(in the rows, 128 means zero)
Each path below is one point turned by a fixed rotation once a step. After each direction that follows a path, write how fast that rotation turns it, in degrees per step (0 if it stays still).
Each turn is a multiple of 5 degrees from 10 to 175, or 0.
path 1
[129 128 119 131 117 132 125 127 142 140 128 134 123 128]
[129 134 123 131 118 137 123 130 136 138 131 138 127 120]
[129 127 131 132 121 139 121 130 130 138 125 141 127 118]
[125 120 132 133 121 136 121 128 129 139 118 138 124 126]
[120 125 127 132 117 133 121 129 135 139 117 130 123 132]
[120 136 125 129 118 132 121 131 138 140 121 128 124 125]
[126 137 128 125 125 132 123 131 135 143 122 132 125 118]
[133 126 129 125 128 131 125 127 135 145 120 136 122 120]
[132 120 123 130 122 131 126 125 139 141 123 136 121 128]
[128 127 120 134 114 134 123 127 140 137 129 135 124 128]
[125 133 126 133 116 138 121 130 134 137 130 137 128 120]
[126 128 134 131 122 139 120 132 128 139 121 138 128 119]
[124 122 133 130 122 134 121 129 130 141 115 135 123 127]
[121 126 126 130 119 130 123 128 137 141 117 128 121 131]
[123 136 122 127 120 131 123 130 140 142 123 128 123 125]
[130 136 126 125 125 132 124 130 137 143 126 134 124 117]
[135 123 128 128 126 133 125 127 134 143 124 139 123 119]
[131 118 125 133 119 134 125 125 136 139 124 138 122 128]
[124 127 123 135 113 136 122 128 137 136 127 135 125 129]
[121 135 128 133 116 138 120 132 133 137 126 134 128 121]
[124 131 135 129 123 136 120 132 129 141 118 135 126 119]
[126 123 132 127 125 131 122 129 133 143 114 132 121 126]
[124 127 123 128 120 129 124 127 140 143 119 129 120 130]
[126 135 120 127 119 131 125 129 142 142 127 131 123 124]
[132 133 125 127 123 134 124 129 136 142 129 137 126 116]
[133 122 129 130 123 136 124 127 132 141 124 142 125 119]
[128 118 127 135 118 135 122 127 134 138 122 138 124 129]
[120 128 125 135 113 135 121 129 135 136 123 132 125 130]
[120 137 129 130 118 136 119 133 133 139 123 131 127 122]
[125 132 133 126 126 134 121 132 131 143 118 133 124 119]
[128 123 129 126 127 129 124 127 135 145 115 133 120 125]
[128 125 121 128 121 129 126 126 141 142 122 131 120 129]
[128 133 120 130 117 133 125 128 141 140 130 134 124 124]
[131 132 126 130 120 138 123 130 134 139 130 139 127 117]
[130 122 132 132 122 138 122 129 129 139 122 141 126 121]
[124 120 130 134 118 136 121 128 132 138 118 136 124 130]
[119 130 126 133 115 134 121 130 136 138 120 129 125 130]
Directions:
[134 127 124 126 130 126 131 126 132 130 132 130 127 126] | 45
[132 124 133 126 133 129 128 128 124 130 125 131 128 124] | 80
path 2
[134 132 132 138 120 135 131 126 127 136 120 124 131 139]
[124 131 143 125 129 129 128 124 126 120 115 124 133 134]
[127 120 138 132 131 124 130 142 137 125 122 123 124 131]
[118 122 136 141 125 131 132 127 130 140 125 132 126 131]
[129 135 131 135 118 136 126 129 125 126 116 131 127 141]
[128 132 141 129 130 125 130 127 136 123 119 116 136 134]
[120 115 140 133 128 127 129 138 128 124 121 127 125 125]
[129 124 134 138 126 133 132 133 130 143 125 131 123 139]
[120 137 136 132 123 132 127 121 129 125 117 132 128 139]
[131 129 135 134 125 125 128 135 137 119 117 117 133 131]
[121 117 143 136 131 130 133 131 127 133 124 124 131 125]
[128 125 135 133 124 135 128 135 123 134 121 135 119 141]
[124 138 135 132 127 126 130 122 139 130 120 126 129 140]
[122 125 135 136 122 127 128 133 133 118 116 123 133 124]
[132 119 139 138 130 134 133 136 126 136 125 121 132 131]
[121 128 142 128 127 133 129 125 123 131 122 134 121 140]
[127 133 131 132 124 124 128 132 142 126 117 126 124 139]
[119 125 135 140 126 128 132 128 134 128 119 123 138 123]
[131 122 138 136 124 138 128 139 119 128 123 126 128 134]
[126 130 144 127 130 128 131 123 130 134 125 125 122 142]
[119 127 133 131 123 123 127 131 138 123 113 131 123 131]
[127 126 131 143 128 131 132 135 135 135 120 124 138 129]
[123 128 142 135 125 139 129 128 117 126 125 127 130 134]
[133 128 140 126 125 125 129 131 133 127 122 122 119 142]
[117 123 136 131 129 122 131 126 138 132 115 130 128 128]
[126 126 129 143 126 136 128 140 129 129 119 132 133 131]
[127 134 143 137 126 136 131 125 125 129 129 121 131 138]
[126 124 141 125 121 124 127 128 129 120 116 123 120 134]
[127 121 134 133 132 123 133 134 139 138 115 127 131 130]
[117 129 134 141 129 137 128 133 125 128 122 136 132 132]
[132 134 137 137 120 133 129 130 129 125 127 119 125 141]
[124 122 143 126 123 123 131 121 131 127 117 120 127 129]
[127 119 132 131 131 128 129 142 131 131 113 132 128 131]
[120 133 137 140 133 135 131 130 131 134 129 131 131 138]
[124 132 135 136 114 131 127 127 129 119 122 124 122 136]
[133 122 138 129 124 124 133 127 133 133 115 117 133 130]
[120 121 139 130 135 131 129 135 124 129 116 135 131 129]
Directions:
[127 127 130 133 127 132 129 130 125 129 136 128 125 128] | 95
[135 129 126 129 129 127 129 131 132 132 130 124 129 131] | 155
[127 126 123 131 133 125 124 125 124 127 128 125 126 130] | 0
path 3
[132 134 120 136 124 135 144 128 125 122 125 128 134 133]
[136 116 129 131 128 121 142 130 128 133 135 136 132 125]
[127 128 129 128 128 135 130 131 142 123 134 143 134 134]
[130 138 118 135 135 124 130 140 128 126 134 130 138 126]
[133 133 129 117 124 126 143 136 130 123 134 131 126 121]
[132 126 122 137 123 135 142 129 130 117 126 130 129 137]
[130 121 125 137 133 120 139 128 126 131 136 141 132 123]
[129 131 131 124 131 139 132 131 140 127 137 139 137 127]
[131 138 115 133 126 124 133 138 134 127 130 125 139 129]
[136 130 130 119 124 119 142 136 125 122 131 135 127 127]
[131 122 126 137 127 136 137 132 133 113 132 132 126 133]
[124 129 120 138 135 124 138 125 128 131 136 140 132 121]
[134 132 133 120 130 138 137 132 133 131 134 134 140 126]
[133 130 117 133 120 123 134 137 139 126 130 125 136 133]
[133 130 129 126 128 116 136 135 124 120 131 143 127 130]
[130 125 128 134 134 139 136 135 132 115 137 131 126 127]
[124 135 116 135 128 127 142 124 132 131 134 134 132 121]
[139 130 133 122 127 132 141 131 127 132 129 135 141 130]
[133 121 122 133 121 124 132 139 142 124 134 130 133 134]
[126 136 125 129 132 119 132 134 127 119 132 145 128 129]
[133 131 129 129 136 138 138 137 127 119 137 126 130 122]
[126 130 117 132 121 128 146 124 135 130 131 130 130 124]
[137 127 131 130 128 128 139 129 125 130 127 141 140 135]
[132 119 127 132 129 126 128 139 141 125 140 132 133 128]
[123 143 121 127 129 125 132 133 133 121 133 141 130 127]
[137 132 127 128 132 133 142 138 121 121 131 123 133 124]
[129 121 122 130 118 127 146 126 137 125 133 132 125 127]
[131 127 128 136 132 129 134 127 127 126 128 146 138 136]
[132 124 127 130 135 127 129 140 137 129 142 131 136 121]
[126 143 121 122 123 128 135 133 137 122 131 134 132 129]
[139 130 125 132 128 125 142 137 119 120 127 127 133 130]
[130 117 128 130 125 127 142 129 135 123 137 136 122 125]
[125 133 124 137 133 136 134 125 131 125 130 143 138 133]
[134 130 125 128 133 125 135 138 131 134 138 128 140 120]
[131 135 125 119 117 128 137 134 139 121 130 133 130 132]
[134 128 123 139 129 123 137 137 122 116 127 132 130 135]
[128 121 130 129 133 127 140 130 131 124 140 138 123 118]
Directions:
[131 126 126 134 130 131 127 131 127 127 128 122 131 130] | 145
[125 133 123 133 127 125 127 126 126 128 124 130 130 131] | 135
[129 126 129 128 128 129 126 126 132 135 128 130 135 129] | 70
[127 127 126 129 124 130 132 133 127 125 130 133 133 125] | 0
path 4
[139 126 120 136 133 126 129 131 121 132 128 131 119 132]
[139 124 122 136 134 126 131 132 120 133 123 132 124 130]
[140 129 124 133 134 127 133 135 120 134 122 134 128 129]
[140 134 126 131 132 127 132 136 120 134 127 136 126 131]
[137 134 126 133 131 127 132 137 120 133 130 134 121 134]
[133 128 125 133 134 127 133 138 120 133 129 132 120 136]
[131 125 125 133 138 127 135 138 122 135 126 132 124 134]
[133 127 124 129 140 128 135 138 123 135 127 134 129 130]
[134 132 122 127 138 129 134 136 125 134 133 137 128 130]
[135 132 120 128 137 130 132 135 125 134 136 136 122 132]
[134 127 118 132 138 129 131 132 125 133 134 133 119 133]
[135 123 117 132 140 128 132 131 125 133 129 132 122 129]
[138 125 118 131 139 128 131 130 124 134 127 135 127 126]
[141 131 119 130 135 128 130 130 124 133 129 137 127 126]
[142 132 120 132 131 127 129 130 122 133 131 135 122 130]
[140 129 121 136 131 126 129 131 121 132 129 132 118 132]
[138 125 122 137 134 126 132 133 120 133 124 131 122 132]
[138 127 125 134 135 127 133 136 119 134 122 133 127 130]
[138 133 127 131 133 127 134 137 120 134 125 135 128 130]
[137 134 126 130 132 128 133 138 120 133 130 135 124 134]
[133 131 125 132 134 127 133 138 121 133 132 133 120 136]
[131 125 124 133 138 128 135 138 122 134 129 132 122 134]
[132 125 122 130 141 128 135 137 123 135 128 134 127 131]
[134 130 121 127 140 129 134 136 125 135 131 136 129 129]
[136 132 119 127 137 129 132 134 125 134 135 137 124 130]
[135 129 118 130 136 129 130 132 125 133 135 134 120 131]
[135 124 117 133 138 127 130 130 124 133 130 132 121 130]
[138 124 117 133 138 127 131 130 124 133 126 134 125 127]
[141 129 119 131 136 128 131 130 123 133 126 135 128 126]
[143 133 121 132 132 128 130 131 122 133 129 136 124 129]
[140 131 122 135 131 127 130 132 120 132 129 133 120 132]
[138 126 123 136 132 126 131 134 120 133 126 131 120 133]
[137 126 125 135 135 126 133 136 119 134 122 132 125 131]
[137 130 126 132 135 127 134 138 120 134 124 134 129 130]
[136 134 126 129 134 128 134 139 121 134 129 136 126 132]
[133 132 125 131 134 129 133 138 122 133 133 134 121 135]
[131 127 122 132 138 128 134 138 123 134 132 132 121 135]
Directions:
[123 127 125 124 133 130 129 128 132 129 133 129 128 128] | 25
[131 128 123 128 129 130 129 129 123 128 131 124 132 132] | 0
[128 125 129 127 132 128 130 128 128 129 122 129 135 124] | 70
